Here are some points:
[-0.06  0.04  0.32  1.32  1.51 -0.1   0.21  0.07 -0.22  0.41  0.58 -1.09
  1.55]
[ 0.39 -0.89 -0.77 -0.93  1.06  0.63  0.95 -0.51  1.15  0.12  0.19 -0.39
  0.37]
[ 0.13  0.9  -0.48  0.48  2.48 -0.26  0.28 -0.41  0.5  -0.79  0.74  0.5
  0.41]
[-0.23 -0.02  0.96  0.17  0.82  0.31  0.23  2.04 -0.38 -0.14 -1.16  1.23
 -1.47]
[-0.13  0.23 -0.45 -0.02  1.71 -0.77  0.08 -0.39 -0.47 -0.19  1.76 -0.43
  2.31]
[-1.52 -0.71 -0.59 -1.55  0.63 -0.31  3.   -0.75 -0.71  0.48  1.83 -0.6
  0.65]
[ 0.93  0.69  2.1   4.62 -1.17 -0.19  0.51  0.37  0.05 -0.94 -0.24 -1.55
 -1.61]
[-0.91 -2.55 -0.7   3.97 -0.66 -0.29 -0.3   1.39 -0.44 -0.45 -0.93  0.6
 -3.05]
[-0.47 -0.56  0.15 -0.14 -0.31  0.8  -0.35 -0.5  -0.01  0.44 -0.75 -0.29
 -0.83]
[-1.18 -1.11 -0.92 -0.11 -0.16 -0.48 -0.49  1.9  -0.26  0.55  1.16  3.62
  1.22]
[-0.79  1.24  0.41 -1.53 -1.23  0.31 -0.13 -0.78 -0.22  0.76 -1.   -0.86
  1.19]
[ 0.42  0.59 -0.87 -0.34  0.03 -0.7  -1.57 -1.46  0.25 -0.08 -0.81  0.07
  1.51]
[-0.26 -0.35 -0.06 -0.23  0.69 -0.37 -0.07  0.11 -0.7   0.25  0.59 -0.4
  0.4 ]
[ 0.85 -0.02  0.31 -0.8   0.24 -0.03  0.09 -0.96  0.25  0.28 -1.14  0.41
  0.69]
[ 0.43 -0.18 -0.47 -0.56  1.27 -0.18 -0.27  1.74 -0.3  -1.15 -0.62  1.99
 -0.74]
[ 0.07  0.33  0.6   0.36  0.82 -0.22 -0.62 -0.18  0.1  -0.21  0.69  0.05
  2.64]
[ 2.16  0.76  0.07 -0.5  -1.22 -0.08 -0.38 -0.28  0.47 -0.47 -0.55 -0.15
  1.27]
[-0.18  0.14  0.93  0.97  1.23  0.03  0.07  1.91 -0.4   0.09 -0.68  0.58
 -0.68]
[-1.11 -0.33 -0.36 -0.38  0.8   0.96  3.13  0.28  0.85  0.08  2.11  1.32
  1.1 ]
[-0.2   0.4   0.24  1.47 -0.22 -0.04 -1.31 -0.18  0.13 -0.03 -0.68 -0.53
  0.4 ]
[ 0.48  0.03 -0.2  -0.68  0.21  0.78  0.64 -0.96 -0.23  0.97  1.39 -1.41
  1.2 ]
[-1.53  0.31  1.95 -0.67  3.14  0.82  1.04 -0.87  0.75  1.14 -0.72 -0.08
  0.56]
[-0.06  0.28 -0.33  0.12 -1.23  1.21 -0.37  0.28 -0.12  0.18  0.94  1.35
  0.25]
[ 1.15 -1.33 -0.94 -0.83  0.41 -0.91  3.06  0.57 -0.74 -1.13  1.29 -1.72
 -0.64]
[ 0.61  0.64 -0.66 -1.41 -0.92 -0.35  1.21 -0.4  -0.14 -0.47 -0.03 -1.96
  2.54]
Here are 12 more points, each followed by its number:
[ 0.77 -0.37 -0.88 -1.23  1.59  0.72 -0.36 -0.89  0.42 -0.01 -0.14 -1.61
  0.83] 0
[ 0.2  -0.59  0.33 -0.75 -0.81  0.61 -0.19 -0.98 -0.1   0.38 -0.66  0.
 -0.17] 1
[ 0.22 -0.11  0.   -1.39  0.67  1.37  1.24  0.29 -0.26  0.1   0.39 -0.29
  0.97] 2
[-1.23 -0.49  0.18 -0.11 -0.21 -0.33  0.03  0.31 -0.05 -1.08 -0.08  0.05
 -1.29] 3
[ 0.23  0.19 -0.14 -0.4  -0.19 -0.55 -0.87 -1.2   0.02  0.49 -0.73 -0.33
  0.52] 4
[-1.08 -0.55 -0.37 -0.6   0.33 -0.63  1.42 -0.66  0.3   0.02 -0.14 -0.04
  0.4 ] 5
[-0.65 -0.18  1.29 -0.49  2.9   0.08  0.32  1.67 -0.34 -0.07  0.49 -0.2
 -1.51] 6
[-1.   -0.64  0.72  0.38  1.84 -0.06  0.48  0.63  0.07  0.55  0.88 -0.45
  1.31] 7
[ 0.76 -1.13 -0.49 -0.48  0.42 -1.08  2.17 -0.74 -0.42 -0.87  2.37 -0.56
  0.25] 8
[ 0.74  0.05 -0.78 -0.67  0.44 -0.83 -0.32  0.3  -0.12 -0.51  0.11 -0.39
  0.87] 9
[-0.15 -0.04  0.45 -1.5  -0.7  -0.21  4.   -1.26 -1.24 -0.14  1.52 -1.02
 -0.84] 10
[-0.15 -0.35 -0.57 -0.37 -0.37 -0.41 -1.12  0.52 -0.54  0.36 -0.71 -0.59
 -1.34] 11
Which two of these numbered points are nearest to each point below, ignoring the direction in which the first points spread most? Their numbers follow each, nearest first.
[-0.22  0.52 -0.3   0.42  0.86 -0.04 -0.37 -0.17  0.61 -0.2   0.38 -1.27
  0.12] > 0 9
[ 0.07  0.59 -0.15  1.09 -0.17 -0.68 -1.48 -0.51  0.26  0.18 -0.58 -0.5
 -0.08] > 4 9
[ 0.06  0.83 -0.81 -0.37  0.34 -0.74 -0.87 -1.59  0.54 -0.13 -0.5  -0.39
  1.24] > 4 9
[-1.19 -0.34  1.23  1.26  2.09 -0.1  -0.38 -0.22 -0.3   0.28  1.33  0.42
  3.28] > 7 9
[ 0.11 -1.01  0.01 -0.63 -1.24 -1.4  -0.65  0.35 -0.24  0.64 -1.1  -0.58
 -1.85] > 11 1
[-0.89  0.12 -1.2   0.15  1.02  0.46  2.78 -0.67  3.53 -0.11 -1.22  4.6
 -1.64] > 5 3
[-0.79 -0.51  1.23  0.18  1.8   0.48  0.05  0.66  0.06 -0.19  0.19 -0.29
 -1.53] > 6 7
[-0.84  0.09 -0.97  0.15  3.16  0.86  0.01  6.18 -0.17 -0.28 -0.98  2.8
 -0.55] > 6 2
[-0.44 -1.56 -1.27  0.38 -1.2  -0.8   1.14 -0.97 -0.69 -0.55  2.71  0.08
  2.29] > 8 5
[ 0.78 -0.34  1.42  1.63 -0.24 -1.39  0.03  1.15 -0.61 -1.17 -1.07 -0.14
 -0.48] > 9 4
[-1.55 -0.43  0.8   0.32 -0.99 -0.49 -0.64 -0.42  0.19 -1.58  0.14 -0.48
 -1.1 ] > 3 5
[ 0.69  0.59 -0.08  0.04 -1.36 -0.12 -1.12  0.22 -0.06  0.25  0.1  -1.55
 -1.37] > 11 4
[-0.9  -0.83  0.4   0.17  1.68 -0.04  0.73  0.52  0.11  0.42  0.89 -0.23
  1.18] > 7 5
[ 0.85  0.05  0.05 -0.01  1.04 -0.69  1.05 -0.56  0.19 -0.44  1.47 -0.46
  0.31] > 8 9
[-0.74  0.3  -0.02  0.88  2.54  0.23 -0.58 -0.3   0.63 -0.24  0.44 -0.06
  3.28] > 7 9
[ 0.49 -1.99 -0.12  1.13  1.28  2.52  0.68  1.55  0.24  0.11  0.32  0.5
 -0.7 ] > 2 7
[ 2.54  1.04 -0.51 -0.27  0.23 -0.25 -0.97 -0.5  -0.88 -1.69 -0.17 -1.44
  0.94] > 9 0
[-0.16 -0.78 -0.05 -0.97 -0.47  0.56 -0.16 -0.7  -0.04  0.16 -0.46 -0.05
  0.04] > 1 4
[-0.61 -0.63  0.19  0.8   0.16  0.81  0.53  4.14 -0.51 -0.33 -0.39  1.5
 -0.58] > 2 7
[-0.72 -1.32 -0.2   1.12 -1.14 -0.79  1.75 -0.06 -1.11  0.37  1.65  1.19
 -0.42] > 8 5
[ 1.83  0.18  0.32 -1.65 -1.43 -0.7  -1.31 -0.07 -0.22 -0.09 -0.07 -0.39
 -1.05] > 11 1
[-0.4   0.12  1.52  0.03  1.73  0.36  0.61  2.45 -0.31 -0.37 -0.89  1.22
 -1.19] > 6 2
[-0.67 -0.18  0.21  1.17  0.96  0.34  1.39 -0.3   0.45 -0.02  1.97  0.43
  1.97] > 7 5
[-0.16 -1.06  1.87  4.44 -0.92  5.1   1.84 -0.17 -0.03  2.82  0.96 -0.96
 -1.28] > 2 7
[ 0.43  0.99 -0.98 -0.03  1.29 -1.01 -0.48 -0.22  0.79 -0.58  0.89 -1.55
  0.96] > 9 0
[-0.69 -0.99 -0.79  0.8   0.88  1.19  1.93 -0.52  2.89 -0.4  -0.77  3.01
 -0.8 ] > 5 2
[ 0.42  0.04  0.1  -0.32  0.18 -0.53 -0.15 -0.2  -0.36 -0.06  0.76 -0.17
  1.15] > 9 4
[-0.26  3.22  1.35  2.76  0.1  -0.64 -0.48 -0.21  0.34  0.98 -1.47 -1.42
 -0.79] > 4 9
[ 1.53  0.31 -0.99 -0.73 -0.85 -0.25 -0.45 -0.82 -0.07  0.66 -1.44 -0.23
  1.35] > 4 1
[-0.38 -0.01  0.98  3.49 -0.8   4.13  1.18  0.72 -0.75  2.68  0.17 -1.12
 -2.17] > 2 1
[-0.96 -0.9  -0.65  0.59  0.97  0.54  1.38  0.55  1.87 -0.44 -0.46  2.83
 -0.56] > 5 2
[-0.7  -0.22  1.39 -0.18  0.09  1.41 -0.59 -0.79  0.45  0.89 -0.76 -0.39
 -0.18] > 1 4
[ 1.56  1.36 -1.12 -1.3  -0.78  0.22 -0.85 -0.35 -0.01 -0.12 -0.78 -1.4
  0.52] > 11 4
[-1.8  -0.69 -0.17 -0.16  1.01  2.17 -0.1   1.16  0.57  0.24  1.13  0.96
 -0.84] > 2 7
